In the rows, 128 means zero.
Families of rows that turns and mirrors carry onto each other, the same ones carrying the whole set onto itself: the rest of each named row's family, in list order:
4 families of 4 rows:
T: [106 180  96 113 151 136 125 124 149 127 135 115 119 170 100]
G: [135 130 163 135 132 146 151 168 171 117  79 111 108 130  97]
W: [125 144 129 113 119 146 176 120 116 135 139 120 120  85 158]
H: [117 190 111 115 161 128 124 136 145 121 130 128 107 178 117]
M: [138 153 158 145 147 139 138 172 176 112  77 116 107 134 110]
B: [119 109 150 157 161 126 128  96 100 117 119 119 141 129 105]
K: [115 149 129 117 110 144 172 115 134 135 138 121 123  82 157]
E: [133 144 127 111 117 140 155 103 114 135 147 146 130  98 159]
U: [140 163 147 139 132 159 131 180 168 127  93 113  91 137 117]
P: [122  98 136 161 154 128 131  94 111 124 134 132 143 114 120]
V: [124 184 107 114 148 133 112 138 151 123 129 126 102 176 110]
N: [135 106 149 160 164 135 146 112 106 124 125 127 151 104 142]
S: [147 147 154 143 134 138 135 168 168 114  67 125 108 136 110]
J: [119 176 118 143 159 127 107 145 171 126 134 129 111 168 104]
R: [129 161 130 100 105 127 176 120 123 131 128 116 124  90 145]
Y: [122  91 135 162 155 133 129 102 107 126 137 117 135 124 121]

Which other rows belong to the same family as B? T, G, R
Which other rows belong to the same family as W? M, P, V
Which other rows belong to the same family as U? E, N, J

Families of rows that turns and mirrors carry onto each other, the same ones carrying the whole set onto itself: the rest of each named row's family, in list order:
4 families of 8 rows:
Pulug: [103 117  93  86 119  68  83  90 113 133 123  77 114 222  57]
geve: [111 110 165  68 123 117  90  29 101 137 161 103 127 175  81]
serav: [137 109 114 114 100 108  93  99  97 166 124 105 115 214  62]
kito: [ 96  59 126  88 145  64 116  47 141 122 113 119 111 212 109]
Zusi: [147 115 119 125 118 117  89 109  95 156 134  99 130 221  97]
Tuzu: [101 130 173  64 128 116 119  39 115 123 140  98 130 183  78]
kupe: [140  82 137  99 126 118  54  56 103 130 122 124  96 208 122]
mipat: [ 93  69 140  82 131  74 100  36 165 120 140 112 104 215 101]
puzu: [116  96 117  93 152 119 118  89 152 151 116  50 162 211 114]
Kasu: [110 106 121  85 139 115  96  75 132 166 166  47 155 220 113]
dak: [104 125 133  86 155 104 119  97 133 137 116  49 161 204  97]
faka: [ 84  88 128  62 136  78 111  49 140 104 116 123 119 233  83]
Por: [110 138 107  75 106 115  82  85 132 126 136  89 119 210  42]
sakid: [128 114  95  88 132 108  83  60 149 182 126  57 123 189 124]
Lapi: [112 124 116  99 123 111 101 121  97 149 121 120 139 225  70]
ral: [106 101 122  94 146  78 114  78  96 131  94 147 133 204 117]
zafuf: [108 135 119  73 109  97  88  63 159 137 141  74 105 199  49]
Siz: [114  99 133  90 151 107 105  75 151 157 145  46 163 181  89]
Taf: [138  86 128  86 137 119  51  31 124 136 156 110 115 184 120]
dama: [107 110 106  76 111  94  89  80 144 143 105  99  97 219  42]
dekib: [126  87 147  91 129 129  72  39 126 137 121 107 118 150 121]
pes: [116 137  94  97  97  97 117  91 114 157 123 110 127 239  84]
Vur: [109  90 109  98 119  93  73  79 170 181 128 101 109 224 122]
lak: [ 83  74 130  86 142  85  95  76 126  88 117 128 110 199  86]
feda: [114  79 171  83 126 146  97  42 125 121 156  96 144 191 108]
getoz: [ 99  95 134  98 123 107 140  73 123 117 104 152 120 200 105]
tebuk: [ 92 110 119  85 156  92 126  72 125 105 116 135 150 201 130]
vivab: [136  92 103 104 129 126  74  73 170 173 138  89 140 203 128]
lataf: [136 109 158  80 139 129 121  26 110 136 149  86 146 178  99]
minib: [ 95  91 107  91 138  94  79  82 175 182 138  85 135 196 120]
keda: [151  96 136  86 122 141  69  35  97 124 125 110 112 195 113]
batom: [120 115 134 106 157 100 121  79 109 111 109 121 150 186 138]

Which other rows belong to the same family as lataf? faka, Lapi, ral, Siz, Taf, dama, vivab
Which other rows belong to the same family as dak? Zusi, Tuzu, kupe, mipat, zafuf, Vur, batom
Which other rows belong to the same family as sakid? Pulug, Kasu, dekib, pes, lak, feda, getoz

Families of rows that turns and mirrors carry onto each other, the same ones carrying the whole set onto itself: the rest of each named row's family, in list order:
4 families of 8 rows:
zedir: [ 85 141 112 116 122 121 109 152 145 186]
Mumu: [ 78 140 129 117 111 129 105 155 122 171]
pizo: [151  71 122 126 126 125 137 132 162 152]
Ris: [145  72 124 136 128 116 139 138 159 122]
vol: [ 78 119 134 133 111  91 156 122 107 151]
rufim: [111 104  90 161 155 113 151 102 135 139]
dipe: [129 121  97 159 155 112 161 107 144 137]
vef: [115 118 121 100  85 133 140 138 144 128]
gulo: [ 92 122 119 124 101  92 148 104 106 161]
lor: [ 82 140 110 112 118 136 104 143 144 176]
rus: [118 132 110 108  86 136 148 142 130 128]
nupu: [128 112 134 136 121 144  93 174 141 126]
fal: [122 112  97 156 155 125 160 102 140 135]
zup: [ 82 139 119 118 116 124 117 157 134 187]
fana: [144 107 128 166 170 114 121 161 143 162]
luv: [136 113 136 150 173 111 133 170 149 156]
tid: [ 82 105 138 144 109  93 152 111 112 158]
fis: [128 109 101 160 151  94 165 110 133 147]
daro: [104  99 129 144 125 130  91 172 141 119]
det: [132 137 120 149 139  99 102 117 105 187]
bidog: [124 138 115 169 141  99 100 114 108 171]
Tilo: [143  64 136 122 126 117 132 136 149 136]
Kevug: [ 86 107 129 139 105  85 144 108 111 165]
bok: [136 130 129 112  79 130 141 139 128 129]
gifed: [109 140 109 163 150 107 109 121 105 181]
tatut: [125 133 119 120  81 138 153 139 127 131]
Sovun: [120 107 122 134 118 141  83 164 128 120]
pinaz: [145  63 133 122 120 126 137 132 146 148]
vade: [110 106 115 139 120 130  81 167 132 121]
gufu: [133 140 117 156 142  94  95 118 111 170]
Tubom: [136 119 131 147 169 104 132 179 141 151]
Nes: [144 124 130 162 164 105 136 174 132 149]

Which other rows belong to the same family as bidog? dipe, rus, zup, luv, Tilo, Kevug, Sovun
Which other rows belong to the same family as pinaz? zedir, fal, tid, tatut, vade, gufu, Tubom

Families of rows that turns and mirrors carry onto each other, the same ones carrying the whole set onto itself: the rest of each named row's family, in list order:
4 families of 4 rows:
Puzon: [103 160 162 117 154 151 137 158 128 131 111 158 134  94 117 107  47 120
 138 129 109 141 129]
par: [119 119 121 115 122 112 160 115 119 143  77 117 150 158 169 112  88 163
 105 127 122 128 130]
leb: [117 155 126 111 127 129 145 115 109 157  77 104 134 148 181 109  51 168
 105 105 126  89 135]
Tolag: [138 191 126 190 144 158 172  98 110 175  98 147 101 152 148 129 116 156
 126 140 128  96 122]
mufef: [135 168 122 164 137 163 169  79 131 154  89 140 119 155 133 134 133 186
 112 131 142  99 131]
muvo: [ 90 156 155 110 148 171 140 141 129 132 123 147 132  87  99  99  67 121
 130 107 108 122 111]
vul: [109 175 147  99 167 154 139 146 182 145 104 193  89 112 130 126 109 132
 134 127 148 101 144]
dored: [128 157 129  97 160 143 123 148 171 172 107 174  72 137 164 115 121 128
 156 133 144 117 131]
vog: [120 139 112 120 126 112 154 104 109 153  85  97 144 155 139 103  74 174
 111 101 120 120 138]
dor: [141 180 148 165 137 151 185  80 120 171 108 157 116 142 136 151 119 167
 155 123 110  92 125]
Noku: [114 145 160  96 155 166 126 174 129 141 108 143 124 115 121 120  64 113
 165 101 124 132 115]
sipok: [147 174 130 101 160 136 126 151 177 172 118 168  78 129 131 126 112 120
 147 113 148  97 143]
Duv: [129 189 137 110 148 132 107 135 197 167  80 172  93 132 140 117 107 126
 140 123 123  92 131]
des: [133 159 152 117 142 159 139 143 127 107 123 138 131  90 121 104  52 132
 171 129 124 126 112]
Tukun: [140 189 142 173 140 173 181  96 117 173  98 118  97 136 131 138 127 142
 115 122 131  92 110]
falir: [109 149 121 143 130 133 165 119  93 148  61  92 135 169 158 107  82 154
 128 109 124 113 109]

Which other rows belong to the same family as muvo? par, dored, Tukun
Which other rows belong to the same family as falir? mufef, vul, Noku
Which other rows belong to the same family as Tolag? Puzon, vog, sipok

Families of rows that turns and mirrors carry onto each other, the same ones carrying the whole set onto itself: the rest of each named row's family, in list order:
4 families of 4 rows:
resel: [148 121 149 152 112 162 152 106 136 141 140 130 121 144 173 116 183 122
 141 115 119 154 127 123]
nilif: [136  71 124 104 119 149 132 120 105 128 128 129  95 157 125 159  95 121
 117 105 124 128 101 153]
Vunop: [103 108 124  87 164 120 114 150 103 112 126 108 121 127 105 129  93 138
 104 136 136  99 100 132]
vimuz: [141 127 118 111  76 122 143  90 134 125 155 165 118 157 114 121 107 129
 120 107 127 170 122 158]
Riv: [132 145 144 147  84 128 119  91 133 127 130 161 117 135 146  97 161 139
 123 123 102 172 144 115]
tel: [123 170 126 126 155 101 122 148 135 118 118 102 140  93 153 110 137 146
 134 164 114  92 131 131]
Lazum: [114 159 146 139 166 129 131 139 127 114 132 107 143 109 147  80 177 143
 132 144 131 126 123 100]
vil: [102 130 156 116 159 128  94 142 117 133 111 108 121 112 154 125 150 146
 114 154 115 105 128  92]
ribi: [156 102 115 116 118 152 173 115 123 120 158 129 117 162 123 131 115 116
 138  95 145 151  96 168]
rizen: [127 126  91 103 134 109 151 143 125 102 137 113 141 123 110 114  85 123
 110 138 128  91 111 177]
bute: [112 181 138 129 134  94 104 121 123 107 126 142 128 108 120  81 140 163
 129 142 120 152 129 105]
rurif: [159  91 101 144  91 144 160 112 120 114 123 135 109 145 142 130 111 111
 125 105 101 127 119 179]
Bek: [122 165 113  92 126  91 128 119 123 104 150 144 128 129  87 106  86 151
 125 127 143 150 108 148]
Nol: [154 135 136 167 112 135 131 116 129 130 104 125 107 114 186 126 163 135
 150 132  87 129 139 134]
tobes: [122 141 113 102 172 119 152 149 112  95 150 106 139 125  97  95 109 137
 129 124 157 123  90 146]
Soge: [135  93 157 133 115 157 113 112 120 151 113 129  94 141 174 154 153 130
 127 124 104 134 129 113]

Which other rows belong to the same family as Soge? nilif, Vunop, vil
Which other rows belong to the same family as ribi? resel, Lazum, tobes
Which other rows belong to the same family as Bek? vimuz, Riv, bute

Families of rows that turns and mirrors carry onto each other, the same ones carrying the whole set onto itself: the rest of each named row's family, in list order:
5 families of 4 rows:
Dede: [156 137 113 169 124 162 119 107 127 116]
Lopof: [178 135 139 125 125  64 138 116 125 108]
Peno: [124 124 101 166 129 150 113 139 112 109]
zef: [145 125  97 161 117 155 109 139 120 118]
Rura: [117 170 119 116 132 146 135 113 146 135]
kibo: [116  93 112 147 131  80 136 104 151 132]
suzo: [145 126 106 162 137 169 131 133 122 117]
zoma: [107 105 127 138 122  74 153 105 117 117]
lipi: [126  83 126 149 120  88 133 113 150 112]
nelif: [179 144 127 117 131  75 156 103 146 109]
kov: [132 167 112 115 153 153 148 129 133 132]
ridol: [182 139 125 125 130  74 165 122 130 102]
bon: [119 180 106 121 162 122 137 130 131 131]
zive: [126  91 129 134 119  70 130 114 125 124]
gibam: [138 171 110 108 158 138 125 117 129 139]
Pifo: [185 150 124 140 127  74 145 120 152 106]
dop: [169 143 147 147 129  73 149 118 119  88]
Zufid: [139 182 105 114 157 133 137 120 114 123]
Lutu: [145 132  89 181 133 142 122 134 112 112]
ded: [118  83 130 142 139  82 142 120 137 115]

Which other rows belong to the same family as lipi? Peno, nelif, Zufid
Which other rows belong to the same family as Rura? Dede, zoma, dop
Which other rows belong to the same family as kibo? bon, Pifo, Lutu
Which other rows belong to the same family as zef? ridol, gibam, ded

